50 stands for zero in the data rows.
Here are some points, one per row:
25,69,55,89,54,41,50,42,14,42,34,13,51,48,84,95,47,79,66,57,39,70,61,47,47,40,33,45,32,26,44,55
47,82,29,50,50,17,79,64,52,10,46,79,37,13,56,54,40,74,51,56,27,29,62,48,33,58,51,57,55,58,76,25
21,48,65,54,45,84,12,33,34,53,56,55,37,56,75,57,46,38,69,55,49,46,60,59,40,89,65,39,28,37,60,71
69,20,53,57,69,28,48,58,42,26,46,64,29,64,86,25,29,39,58,42,28,44,70,65,45,49,59,28,37,70,39,61
50,24,79,39,54,40,49,75,54,57,22,50,35,67,02,61,40,44,49,54,49,37,70,71,58,30,57,44,66,52,70,51
38,37,40,21,34,47,24,49,29,59,47,72,59,69,59,43,42,63,49,61,37,65,60,41,59,28,51,73,24,21,50,99
89,34,33,58,38,47,41,52,71,42,41,57,07,35,35,56,62,34,85,35,49,61,43,35,50,59,34,72,61,26,37,78
23,53,77,56,57,79,52,74,31,67,64,58,72,41,56,70,34,12,43,49,78,35,43,62,57,48,62,41,22,57,38,19
76,62,25,43,35,69,55,69,69,57,73,58,48,39,75,69,55,48,28,30,41,57,37,82,51,39,30,66,21,58,54,76
63,38,35,59,63,39,53,49,31,31,50,62,54,35,57,38,38,33,31,46,35,68,64,51,25,59,73,10,56,18,68,49
36,35,35,53,36,60,45,88,34,47,38,29,66,42,47,72,71,49,69,23,24,37,15,65,44,39,49,55,70,70,82,66
50,47,77,47,54,28,54,69,38,22,62,45,77,64,46,64,60,35,59,38,49,51,42,38,41,41,36,46,34,53,68,52
53,41,69,35,66,32,72,51,35,59,38,74,42,55,27,47,57,41,37,59,41,30,40,55,59,34,56,83,43,46,24,46
48,39,45,49,33,36,54,63,41,61,31,46,14,71,16,64,39,43,27,52,61,76,55,56,54,71,61,52,23,79,41,44
68,34,43,47,56,52,13,52,63,82,67,30,48,44,76,23,69,09,63,37,66,45,60,33,48,44,66,54,41,69,57,71
63,69,67,66,48,63,44,61,69,53,39,35,85,37,39,33,38,61,53,66,42,72,40,69,62,64,79,31,36,40,45,37
58,52,75,37,54,04,36,45,81,51,43,05,48,54,64,46,72,54,45,79,30,59,19,37,19,35,34,27,54,57,36,40
48,46,57,58,22,69,32,42,50,28,61,56,64,30,24,21,38,59,54,49,60,34,16,27,56,66,49,40,26,38,56,65
29,07,40,86,40,19,65,51,21,65,63,33,62,59,53,57,44,44,52,39,24,42,46,40,32,37,36,50,73,45,30,21
35,23,38,20,77,54,25,46,49,65,71,49,66,41,57,92,76,74,46,52,46,37,40,20,52,22,31,63,77,53,54,41
56,56,44,32,66,71,46,37,41,74,57,60,58,71,68,56,73,65,55,54,67,29,67,78,84,62,16,69,58,60,47,55
22,12,32,50,30,15,50,47,46,42,29,64,33,38,67,69,35,50,23,48,68,61,70,40,59,59,04,55,55,53,49,65
52,62,78,46,49,29,36,56,81,67,54,74,56,41,62,46,22,45,27,50,68,33,34,14,55,75,64,83,60,84,58,58
75,81,68,74,33,56,69,46,58,54,63,39,55,56,49,52,67,62,40,33,59,49,46,35,62,26,45,52,45,44,63,49
51,27,43,40,38,33,72,11,48,52,68,32,44,44,30,36,51,83,90,43,76,81,03,63,81,57,98,51,56,76,41,47
64,70,29,69,21,56,70,84,71,66,55,48,39,56,37,62,70,45,40,70,19,25,47,53,44,40,56,30,46,74,39,82
44,30,62,66,16,54,62,64,90,70,51,44,25,57,73,66,39,27,76,57,56,68,53,59,31,55,34,87,45,26,48,47
58,39,47,63,25,26,72,26,82,20,44,36,71,57,37,43,66,27,42,63,94,74,40,32,37,52,40,46,13,50,70,46
65,74,46,53,57,68,64,41,50,50,52,71,29,56,16,39,34,59,50,39,56,80,37,53,54,23,54,73,60,42,32,40
48,71,80,30,17,29,31,73,49,44,54,29,39,83,40,42,44,79,57,55,33,24,42,41,53,59,74,52,43,33,41,31
61,30,26,48,56,64,49,28,68,61,64,70,75,69,25,59,44,55,43,38,19,60,63,19,67,68,55,22,52,62,50,50
46,28,83,37,49,79,37,50,53,21,46,63,31,49,70,36,52,31,41,50,39,80,41,62,68,59,69,73,63,60,37,67
79,62,51,39,60,68,70,42,50,41,77,21,50,21,56,35,40,43,43,25,55,52,69,72,75,70,18,50,56,61,36,36
29,49,02,44,46,63,80,68,57,73,58,38,49,61,88,33,24,46,48,59,77,43,46,39,94,63,49,39,64,36,72,42
54,31,34,45,46,66,37,63,43,22,46,50,49,61,99,41,67,35,49,62,67,39,24,61,38,34,53,54,66,69,55,32
54,41,44,40,36,31,25,62,47,45,64,14,40,33,57,40,38,59,44,20,61,58,74,41,73,15,87,66,53,45,58,69
29,80,36,82,53,40,41,30,40,57,28,63,40,41,36,22,74,47,60,48,62,70,58,66,56,58,53,46,62,38,42,44
76,44,48,36,25,72,25,64,49,59,66,59,62,32,63,72,17,46,33,57,68,47,51,77,79,55,36,35,63,59,56,44
47,49,61,49,45,72,55,37,33,54,58,66,48,22,57,51,51,21,47,30,27,22,48,22,16,38,52,56,55,24,79,27
69,73,36,66,99,40,36,71,49,33,11,59,48,72,69,53,29,56,33,35,29,21,27,66,61,62,53,71,45,53,58,60
57,68,48,36,45,45,42,59,23,72,62,93,63,64,50,66,30,62,43,67,60,58,55,07,31,44,61,18,65,60,44,63
75,31,53,62,42,33,59,26,31,70,64,62,52,42,25,57,25,53,80,36,44,43,46,77,38,63,30,56,41,40,32,68
53,53,38,86,75,62,23,55,78,35,62,28,67,55,16,34,31,59,62,80,63,47,76,57,35,59,52,79,62,32,38,70
54,76,70,61,32,50,56,47,28,42,64,28,57,87,33,23,64,35,68,54,34,52,43,51,40,60,27,70,96,58,91,56
44,32,41,20,27,42,50,79,57,10,34,73,58,78,47,35,58,19,73,36,68,44,83,45,72,54,55,48,36,50,37,43
69,38,49,24,96,45,41,42,70,36,46,47,76,65,51,72,64,34,61,26,28,49,41,75,58,80,56,33,54,35,48,30
60,45,70,44,47,72,61,42,29,48,35,48,35,44,61,34,84,85,48,38,80,37,61,53,31,48,60,68,44,31,00,43
65,28,35,46,66,47,49,36,18,79,61,60,19,69,52,36,49,63,46,47,40,62,48,61,27,67,43,65,64,49,56,57
43,55,48,67,60,59,69,48,57,37,99,63,77,77,32,78,62,48,19,19,40,52,42,68,29,56,68,61,19,69,64,45
60,50,55,96,35,60,68,88,54,72,49,74,50,35,32,43,64,39,44,45,21,21,55,30,76,62,66,44,65,37,44,46
55,37,62,42,39,71,50,51,26,39,34,49,79,30,58,33,47,63,24,62,54,28,06,75,47,53,47,19,54,20,45,80
59,42,24,59,74,79,62,76,39,27,37,51,62,36,53,70,81,62,84,88,66,75,30,24,36,60,69,64,60,92,57,27
58,63,29,17,72,50,72,34,48,47,61,38,30,51,28,77,20,41,49,69,65,46,49,48,40,50,58,79,72,22,50,82
64,39,88,65,68,56,51,32,40,40,20,43,37,57,58,79,43,50,72,55,44,28,39,31,66,32,50,37,11,26,65,21
47,26,79,72,50,41,49,59,78,45,51,26,52,55,66,50,61,40,38,47,90,38,26,71,46,39,54,31,58,57,29,76
60,29,21,37,39,66,73,60,45,65,88,25,04,39,57,29,28,60,45,68,48,49,51,57,44,69,54,44,23,50,53,28
34,59,56,54,52,38,50,07,84,49,19,43,52,47,38,39,24,48,55,50,18,43,59,53,53,47,56,42,59,52,66,59
33,35,00,52,80,34,35,51,35,46,50,70,74,28,41,42,69,20,58,51,47,61,45,43,56,36,57,37,63,39,23,51
72,53,77,51,37,34,39,53,41,54,57,21,66,34,58,09,62,49,40,18,55,56,67,28,74,68,09,49,33,74,52,75
44,72,60,60,65,51,67,45,48,21,58,56,75,46,33,38,37,66,38,74,44,46,68,01,40,65,37,29,58,38,29,74
95,60,59,16,50,64,48,58,24,70,39,45,50,59,52,22,09,40,73,75,36,84,37,52,64,27,07,33,24,81,60,32
48,63,50,11,43,33,59,32,52,32,62,45,44,47,44,57,72,16,38,74,51,36,28,40,54,86,44,75,53,12,43,47
18,43,82,17,58,55,73,70,51,70,63,38,52,15,54,34,46,55,52,28,38,68,65,58,39,47,55,64,60,60,59,73
37,67,56,24,60,51,61,43,52,46,31,70,24,21,40,52,35,71,71,19,75,65,41,37,48,47,56,51,54,67,53,75
51,42,53,73,59,38,78,14,49,34,26,07,58,42,68,83,36,32,43,34,46,52,49,15,54,43,74,51,44,64,30,47
25,44,32,27,32,65,43,08,68,42,33,39,29,33,45,62,62,42,37,72,20,53,49,62,40,52,72,26,15,56,69,37
46,85,46,51,57,56,71,53,42,69,43,50,13,99,61,52,67,48,47,23,79,64,44,50,29,45,54,06,72,23,73,56
44,69,65,44,60,24,35,23,27,66,61,78,09,33,39,58,78,42,39,61,62,39,62,61,88,67,34,34,51,65,73,49
46,60,60,34,65,35,80,74,41,79,14,32,43,21,48,68,81,33,23,45,63,68,56,58,35,71,60,39,57,51,36,58
63,26,49,65,26,76,57,20,34,36,21,44,62,73,31,66,56,74,46,53,45,32,50,29,61,45,54,64,55,58,63,56
15,89,53,39,61,47,41,76,38,43,82,69,39,52,68,39,24,41,67,49,62,48,58,57,51,50,60,62,48,37,61,33
56,64,43,54,07,34,34,59,14,32,54,20,56,62,49,72,81,60,43,58,37,57,66,63,72,46,65,52,60,33,38,27
51,85,46,66,31,31,08,39,44,50,58,84,52,29,44,91,31,38,84,48,64,36,57,60,03,50,65,32,56,74,25,44
26,49,72,27,66,69,63,51,67,19,95,48,23,60,56,41,45,41,40,64,43,54,71,50,60,18,46,19,67,62,03,53
21,72,26,43,32,56,33,55,47,54,33,32,58,57,48,39,37,82,26,25,40,35,56,74,20,69,42,63,63,80,33,21
64,49,37,41,53,65,45,45,57,70,44,13,75,61,43,39,40,59,54,68,56,51,55,34,30,84,59,66,45,49,40,45
21,31,73,62,48,60,54,80,58,38,44,58,68,53,57,47,55,72,58,47,33,82,66,59,60,64,17,62,49,63,66,48
74,52,50,48,51,66,09,55,85,37,33,52,25,45,39,48,59,79,45,31,56,62,79,18,40,34,41,46,56,22,65,08
36,48,38,80,73,73,34,36,32,31,46,24,43,60,42,40,66,37,32,64,60,20,79,48,34,36,53,56,36,91,70,57
62,11,57,56,83,06,63,55,54,62,67,58,64,31,39,37,59,84,41,79,76,34,71,83,56,30,69,58,33,37,87,55
42,37,59,47,46,78,71,50,53,57,36,65,28,42,47,69,42,60,53,74,68,52,55,80,60,27,40,36,90,49,68,56
37,82,35,52,69,51,33,74,68,63,68,40,53,45,21,66,50,65,76,51,43,41,55,45,80,41,44,32,39,51,48,71
68,66,45,28,29,32,84,26,53,42,34,63,96,40,70,41,67,60,56,47,46,46,75,71,26,21,66,54,23,43,48,54
31,58,59,51,70,48,38,63,44,81,57,75,43,35,37,52,67,60,42,60,34,75,48,51,35,50,44,52,35,33,67,36
27,75,26,64,57,57,33,49,50,60,40,39,53,56,33,26,33,15,27,43,47,56,24,57,65,03,18,73,44,58,39,45
63,56,66,94,42,41,32,26,62,39,73,86,43,53,83,72,48,62,21,67,32,71,40,56,69,46,66,45,84,32,46,27
57,69,50,46,36,44,54,37,50,86,25,65,99,50,73,46,52,21,37,58,47,64,63,41,47,39,64,77,76,34,41,34
26,38,33,67,61,50,35,44,67,55,31,59,49,71,49,32,76,88,54,49,58,56,04,29,37,56,21,46,25,45,25,25
29,49,52,48,58,55,79,34,94,67,49,69,44,62,85,16,60,53,94,64,35,30,58,51,59,52,44,49,35,74,43,52
43,63,41,39,54,60,53,31,76,54,46,66,72,53,11,49,27,59,61,25,68,22,67,67,26,58,33,18,77,42,63,21
There is one direction along which these points spread out most. Take the direction at right angles to it along which they spread out most. Go by this last direction. For each point below, how far along it does it lie, from 0 to 99? 50 is the average, and the first point above lies past it. One standard deviation of the points above along it is 16.
69,73,36,66,99,40,36,71,49,33,11,59,48,72,69,53,29,56,33,35,29,21,27,66,61,62,53,71,45,53,58,60 42
54,31,34,45,46,66,37,63,43,22,46,50,49,61,99,41,67,35,49,62,67,39,24,61,38,34,53,54,66,69,55,32 68
68,34,43,47,56,52,13,52,63,82,67,30,48,44,76,23,69,09,63,37,66,45,60,33,48,44,66,54,41,69,57,71 73
42,37,59,47,46,78,71,50,53,57,36,65,28,42,47,69,42,60,53,74,68,52,55,80,60,27,40,36,90,49,68,56 29
55,37,62,42,39,71,50,51,26,39,34,49,79,30,58,33,47,63,24,62,54,28,06,75,47,53,47,19,54,20,45,80 58
51,42,53,73,59,38,78,14,49,34,26,07,58,42,68,83,36,32,43,34,46,52,49,15,54,43,74,51,44,64,30,47 83
44,32,41,20,27,42,50,79,57,10,34,73,58,78,47,35,58,19,73,36,68,44,83,45,72,54,55,48,36,50,37,43 59
47,26,79,72,50,41,49,59,78,45,51,26,52,55,66,50,61,40,38,47,90,38,26,71,46,39,54,31,58,57,29,76 82
63,69,67,66,48,63,44,61,69,53,39,35,85,37,39,33,38,61,53,66,42,72,40,69,62,64,79,31,36,40,45,37 59
51,27,43,40,38,33,72,11,48,52,68,32,44,44,30,36,51,83,90,43,76,81,03,63,81,57,98,51,56,76,41,47 76
27,75,26,64,57,57,33,49,50,60,40,39,53,56,33,26,33,15,27,43,47,56,24,57,65,03,18,73,44,58,39,45 51
64,70,29,69,21,56,70,84,71,66,55,48,39,56,37,62,70,45,40,70,19,25,47,53,44,40,56,30,46,74,39,82 48
46,60,60,34,65,35,80,74,41,79,14,32,43,21,48,68,81,33,23,45,63,68,56,58,35,71,60,39,57,51,36,58 51
54,76,70,61,32,50,56,47,28,42,64,28,57,87,33,23,64,35,68,54,34,52,43,51,40,60,27,70,96,58,91,56 53
79,62,51,39,60,68,70,42,50,41,77,21,50,21,56,35,40,43,43,25,55,52,69,72,75,70,18,50,56,61,36,36 55
63,38,35,59,63,39,53,49,31,31,50,62,54,35,57,38,38,33,31,46,35,68,64,51,25,59,73,10,56,18,68,49 36
